The same turns and mirrors carry the whole set onto itself and the rows of a family onto each other. Which other rows belong to the same family as each row named below? List them in the order they appear above.
These 32 rows form 4 families of 8 rows each.
varin: |  -8 |  11 |   4 | -16 |   1 |   9 |   9 |   5 |  -7 |  17 |   0 |
tipa: |  -8 |  -2 |   9 | -18 |  -2 |   0 |  17 | -10 |  -9 |  14 |  -1 |
zetin: |  -8 |  -1 |   8 | -21 |   1 |  -1 |  17 | -10 |  -4 |  11 |  -2 |
gal: |  -7 |   4 |   8 | -20 |  -1 |  -1 |  16 | -10 |  -9 |  14 |  -6 |
muze: |  9 |  5 | -6 | -2 |  2 | 12 | 18 |  3 |  0 |  7 |  6 |
ninop: |  5 |  5 | -9 | -4 |  3 | 15 | 15 |  4 | -2 | 10 |  3 |
sim: |  8 |  0 |  4 | -7 | -7 | 13 | 11 | -6 | -6 | 11 | -9 |
Masam: | -8 |  7 |  1 | -8 | 12 |  3 | 23 | -1 |  1 |  9 |  8 |
Rora: |  -7 |   9 |   0 | -11 |   8 |   2 |  26 |  -4 |  -3 |  10 |   8 |
Lepe: |  -3 |   7 |  -6 | -12 |  -6 |   7 |  14 | -12 |  -9 |   0 |  -2 |
kapu: |   5 |   0 |   8 | -12 |   7 |   9 |  21 |   1 |   1 |  20 |  -6 |
torel: |  -6 |   5 |  12 | -18 |  -5 |   4 |  17 | -12 |  -7 |  15 |  -4 |
kado: |   5 |  -6 |  -5 | -11 |   4 |   5 |  22 | -12 |   2 |   5 |   0 |
Vuma: |   3 |   1 |   8 | -10 |   5 |   6 |  23 |   5 |  -1 |  20 |  -4 |
Lagul: |   7 |  -5 |   0 | -14 |  -6 |  11 |   9 |  -1 |  -9 |  12 |  -7 |
bonum: |  -7 |  13 |   3 | -11 |   3 |   3 |  26 |  -6 |   0 |   4 |   7 |
Fifi: |  -7 |  13 |   1 | -12 |   1 |   8 |  10 |   6 | -10 |  16 |  -2 |
gor: |   7 |   6 | -10 |  -5 |   3 |  14 |  19 |   5 |  -2 |   6 |   2 |
fode: |   4 |   5 |   9 | -11 |   6 |   7 |  24 |   1 |   0 |  21 |  -1 |
Dulu: |   4 |  -3 |  -3 | -17 |  -7 |  11 |   9 |  -4 |  -7 |  13 |  -8 |
mis: |  -8 |   5 |  -8 | -13 |  -4 |   4 |  11 |  -7 |  -7 |   2 |   6 |
Nito: |  6 |  8 | -5 |  0 |  2 | 11 | 19 |  1 |  1 |  2 |  0 |
beliz: |  -3 |   4 |  -7 | -11 |  -5 |   4 |   9 |  -8 | -10 |  -1 |   1 |
Niz: |   7 |  -2 |   7 | -11 |   3 |   7 |  25 | -13 |   0 |   4 |  -1 |
rabuz: |   8 |  -2 |  -1 | -11 |  -9 |   9 |  12 |  -3 |  -6 |  15 |  -9 |
kuzu: |   7 |  -7 |   0 | -12 |   1 |   5 |  25 | -10 |   0 |   6 |   3 |
Seran: |  -5 |  11 |   2 | -12 |   9 |   3 |  22 |  -5 |  -3 |   5 |   9 |
leve: |  3 |  6 | 12 | -6 |  1 |  8 | 23 |  2 |  2 | 17 |  0 |
givav: |   6 |  -7 |   2 |  -9 |   5 |   4 |  22 | -15 |  -2 |   6 |   0 |
laram: |  -3 |   4 |  -8 | -14 |  -2 |   8 |  13 | -10 | -11 |   1 |   5 |
Bogut: | -6 | 15 |  0 | -8 | -6 |  9 | 12 |  2 | -7 | 15 | -2 |
fuz: |  -4 |  15 |   0 | -13 |  -3 |   8 |  11 |   7 |  -7 |  13 |   0 |

Same family as kapu: varin, zetin, ninop, Masam, kado, Dulu, mis
Same family as torel: sim, Lepe, bonum, Nito, Niz, leve, Bogut
Same family as gor: tipa, Rora, Vuma, Lagul, Fifi, kuzu, laram

